[[  0   0   0   0   0   0   0]
 [ 24  31 -15 -17 -19 -14 -10]
 [  3   0  -4  -3  -4   1  -3]
 [  3   1  -5  -3  -4   1  -3]
 [ -1   0   2   1   1   0   0]
 [-16 -21 -13 -12 -12 -17  12]
 [  3   0  -4  -2  -3   0  -1]
 [-22 -25 -12 -16 -20 -22  19]] -> 0

[[ 15  19 -18  13  -1   2   1   7  -3  -6   1  -1   6   0   0]
 [ -2   3  -6  11   4  -4  -2   3   2  -4   0   0  -1   2   1]
 [ 15  23 -19  13  10  24  -4 -10  -8  -6   8  -1   2  15  12]
 [ 11  23 -19  14  12  24  -1  -7 -14   1  11 -12   9  13  18]
 [ 19  24 -19  11   9   8   6  -7  -6  -8   0  -6  -5   7   9]
 [ 13  28 -19  11  10  17   3 -13   1  -7   2  -4   4  12   9]
 [  0  31 -26   5  18  30   0   5 -22   7   1 -12   1  16   9]] -> 15

[[  8   4  10  29 -10  -7 -25   7  14  -1]
 [-11  -9  -5 -22  13  -7   3  -7   3   8]
 [ -7  -4  -9 -27   9   7  23  -6 -13   1]
 [ -1   0   0   0   1   0  -1   0  -1   1]
 [  9   7   4  17 -10   5  -2   6  -3  -5]] -> 8

[[  2 -13  14  10  14   5 -26  -3]
 [ -7  27  15   7 -15  31  13  16]
 [ 21  31 -12   0 -11  -4 -15  26]
 [ 32  29 -20   3   5 -17 -13  11]
 [ -9  26   2  -4  22  28  16   4]
 [ -2   0 -19  -6  -2 -18  20 -12]] -> 2

[[-19   7   6   7  -6 -14 -13]
 [ 14   4   0  -1   3   5   3]
 [-18  -1  -3  -5 -10   3   3]
 [ -2  12  12  13   6   0  -2]
 [ 10   8   6   7   7   6   3]
 [  7 -10 -10  -9 -16 -21 -24]
 [  0  -9  -9  -9  -5  19  17]
 [ -4  17  13  12   6  -5  -6]
 [ 13   3   0  -3   5  15  13]
 [  1   2   1   1  -3  -4  -6]
 [-24 -20 -18 -19 -18  33  32]] -> -19

[[ -5  -4  17  20   5  28 -33]
 [ -6   5  -8   3   7  -7 -22]
 [ 33  29   7  26   5   9  26]
 [  9   0   0  -9 -29  -1 -16]
 [ -2  -4   5   6 -29  12  -2]] -> -5

[[-12  -8  -5  24 -36 -35 -28  39 -12 -14   9  14  24   0  30]
 [ -8 -27   1  19 -20 -33 -27  39 -18   0   5 -10  31  -2  34]
 [-24  -9  -4  24 -36 -33 -28  39 -12 -13   6  11  25   0  30]
 [-34  -8  -1  19 -27 -33 -27  39 -18 -14   5  10  27  -2  30]
 [-12  -8  11   7   5 -15 -17  37 -34 -14   5 -17  31  -2  30]
 [-12  -8   1  15 -15 -30 -25  39 -24 -14   4   2  28  -2  30]
 [ -8 -20   1  19 -24 -33 -27  39 -18  -7   5   2  28  -2  34]
 [  5  -8  16   5  13  -8 -15  34 -38 -14   5 -25  34  -2  30]
 [-12 -14  -3  23 -31 -33 -28  39 -15 -12   6   8  28   0  32]
 [-30  -8   1  18 -19 -33 -26  39 -22 -14   5   2  28  -2  30]] -> -12

[[ 33  28  30   1 -38 -38   9]
 [ -2  -1   0  -2  -2  -1   2]
 [ -5  -4  -3  -1   3   3   0]
 [ -8  -6  -6  -1   6   7  -1]
 [  9   7   7   2  -4  -5   0]
 [  3   3   5  -2 -10  -9   4]] -> 33

[[ -2  -3   1   3  -3  -5   7   6  10  -2   9  -7   5  -6]
 [ -3  -3 -18   2   9   0 -26  -8  -9  17  -6  22   3   9]
 [  2 -15 -15  -8  15   0  -6   0   3   6 -22   2  10   2]
 [  0 -11   1   3   3  -5   3   2  -9  -7  -3   3  16   7]
 [ -7  -6 -21   0   3  -9  10   6  13  11  -8  -9 -10   5]
 [ -6   9  -5  10  12  14   4   5  -4 -10   1  -6  11  -5]
 [ -9  13   8 -16   6  10   1  -2  18  -2  -1   8   3  -1]
 [  6   6   8   8 -28  -6  -7  -1 -16 -12  -4 -17  -2  -2]
 [  5  -5  30  -7  -2  -6 -12 -15   6   0  11   9  -7   6]
 [  4   3  -9  11  -5  -2  14  16  -6   1   5   6   4  -3]
 [ 10  13   0  -5  -6  -9  -4 -14  -3  10  -4  -4 -20  -3]] -> -2
---
[[  1   6 -18 -28 -26]
 [ -7  -4   8 -33 -15]] >> 1

[[-35  -6   4  13 -23]
 [-33  -4  -1  10 -18]
 [ 32  -4  27   1 -20]] >> -35

[  3  11 -33  17] >> 3

[-25  -2  17   9  -6 -35] >> -25

[ -3   9 -33  13 -22 -24 -11] >> -3

[ -5  11 -12 -36   8   0] >> -5

[  7   4   6 -34  -3   0   6] >> 7

[ -6  -8 -38   0 -13  29] >> -6

[[ -6  18 -12  20  25 -29  29]
 [  1 -16  14 -11 -16  19 -14]
 [  9  -1 -13  -9 -18  16  -8]] >> -6
---
[[0.142, -0.078, -0.156, 0.111, -0.086], [0.095, 0.074, -0.044, 0.007, 0.103]] ⇒ 0.142, 0.103
[-144.92, 133.21, 77.58, 125.32] ⇒ -144.92, 125.32
[0.083, 0.177, 0.110, -0.108] ⇒ 0.083, -0.108
[[-13.2, 15.3, -6.9, -13.0, -1.7, 3.3, -15.6], [14.7, 3.6, 4.5, 22.0, 19.9, -9.9, 19.1], [21.5, 6.0, 3.1, 23.7, 20.1, -17.0, 18.6]] ⇒ -13.2, 18.6
[-14.188, -72.359, -151.883, -139.274, 140.727] ⇒ -14.188, 140.727
[0.86, -0.20, -1.46, 1.30, 0.41, 0.25, 1.83] ⇒ 0.86, 1.83
[[-51.2, -21.8, 134.7, 130.9, 46.0], [116.0, -90.0, -0.4, 64.2, -179.2]] ⇒ -51.2, -179.2
[0.152, -0.016, 0.001, -0.116] ⇒ 0.152, -0.116
---
[ 813 -651  294 -309 -239] Answer: 294, 813

[[155 511 745 397 390 344 166]
 [595 393 333 582 612 587 419]
 [275 535 667 754 668 564 421]] Answer: 582, 754

[67 56  9 30 45 67 91] Answer: 30, 91

[ 5 97  7  1 27] Answer: 7, 97

[1 4 0 6 7 4 8] Answer: 6, 8

[[  9  40  -7  45  39]
 [ -1  -6  26 -12  -4]
 [ -7  -7   5 -35 -24]] Answer: 26, 45
---
(1.4, -2.3, -11.3, 11.8, -1.6) -> -11.3
(1.052, 0.593, 1.629, -0.124, -0.383, -1.047) -> 1.629
(-123.0, 38.1, -171.3, -69.6, 81.9, 167.2) -> -171.3
(-1.58, -1.32, -0.54, -1.53, 1.13) -> -0.54
(-172.75, -123.90, -23.60, -150.64, 130.13) -> -23.60
(-0.136, 0.137, -0.086, -0.047, 0.124) -> -0.086
(0.03, 0.16, 0.09, -0.11, 0.10) -> 0.09
(0.874, 5.980, 14.803, -0.607, -6.924, -2.095, -17.731) -> 14.803
(-0.07, 1.22, -1.70, -1.79, 0.63) -> -1.70
---
[-30   8  29   2] -> -30
[ 15 -31  13 -16 -19 -23   0] -> 15
[  7   1  13 -30] -> 7
[ -9 -32 -19  10 -21] -> -9
[ 32  37  12 -36  -9  10   4] -> 32
[26 31 14 28 32] -> 26
[-20  37 -12  -6  -9 -26] -> -20
[ -2   1 -21 -29] -> -2
[-14  -9  28  -4  21   0 -12] -> -14
[-16 -32 -34   0] -> -16
---
 -8.64   -3.48   18.24  -12.47    0.38
  9.69    5.26   -8.69   11.98    2.93
 -1.68   -0.94    6.58   -1.48    1.70
Out: -12.47

 1.194  -2.141   0.383   1.088  -1.103   0.008
 0.428  -1.546   0.623   1.138  -0.488   0.292
 1.360  -1.347  -0.207   0.105  -1.210  -0.456
Out: -1.103

-1.1  -1.6  -1.0  -0.4   0.4  -1.4   1.5
 0.2   1.3   1.2   1.1  -0.6  -1.4   1.3
 1.1   1.7   0.6   0.7  -0.5   1.4  -1.2
Out: -1.4

  7.8   -5.9   -1.1   21.9   -6.9    5.2
 -3.5   -5.8    0.8   17.6    0.7    1.6
-14.8    0.7    3.3   -9.2   12.6   -9.3
Out: -6.9

-0.004   0.207  -0.006   0.121  -0.080   0.213   0.108
 0.009  -0.070   0.108   0.026  -0.156   0.050   0.000
 0.204   0.122  -0.113   0.052   0.127   0.083   0.166
Out: 0.213

 -1.33    3.84    4.06  -16.17
 13.93   -2.38    9.79  -14.90
-17.62    4.88    6.66   -7.20
Out: 4.06
---
(-7, 31, -38, 46, 48, 30, 29) → 29
(365, 688, 864, 103, 553, 165) → 165
(4, -12, -571, -214, 791, 742) → 742
(89, 23, 32, 46) → 46
(-564, 742, 547, 454, 502, 283, 791) → 791
(504, 174, 730, 667, 582, 752) → 752
(233, 186, 81, 209, 49) → 49
---
45   7  38  47   3  26  77 Answer: 3
84   2  46  89  81   9 Answer: 89
825  744  317  164 Answer: 744
8  5  4  4  2  5 Answer: 4
8  7  2  8  0 Answer: 2
-12  -19  -38   39   42   -3  -29 Answer: 42
 100   758  -324   -57  -501   450 Answer: -57
---
[[ 146 -669  -45   59]
 [ -39   74  601    6]
 [ 112  314 -178   52]] out 59

[[569 849 756 935 347]
 [727 973 834 839 205]
 [679 870 596 614 381]] out 347

[[-949 -804 -533 -335   77  173  -25]
 [ 948  700  559  369  -72 -162   70]
 [ 801  730  554  300  -10  278   87]] out -25

[[187 117 116  89]
 [163 132  94  86]
 [195 180  45 118]] out 89

[[ 347  826   44  392   66  494  262]
 [-163 -661  214 -240   74 -290  132]
 [  20 -330   69  105  410 -146 -543]] out 262

[[-486 -151  211  113  429]
 [ 148 -502  519   59 -312]
 [ -36 -257 -518  -87  141]] out 429
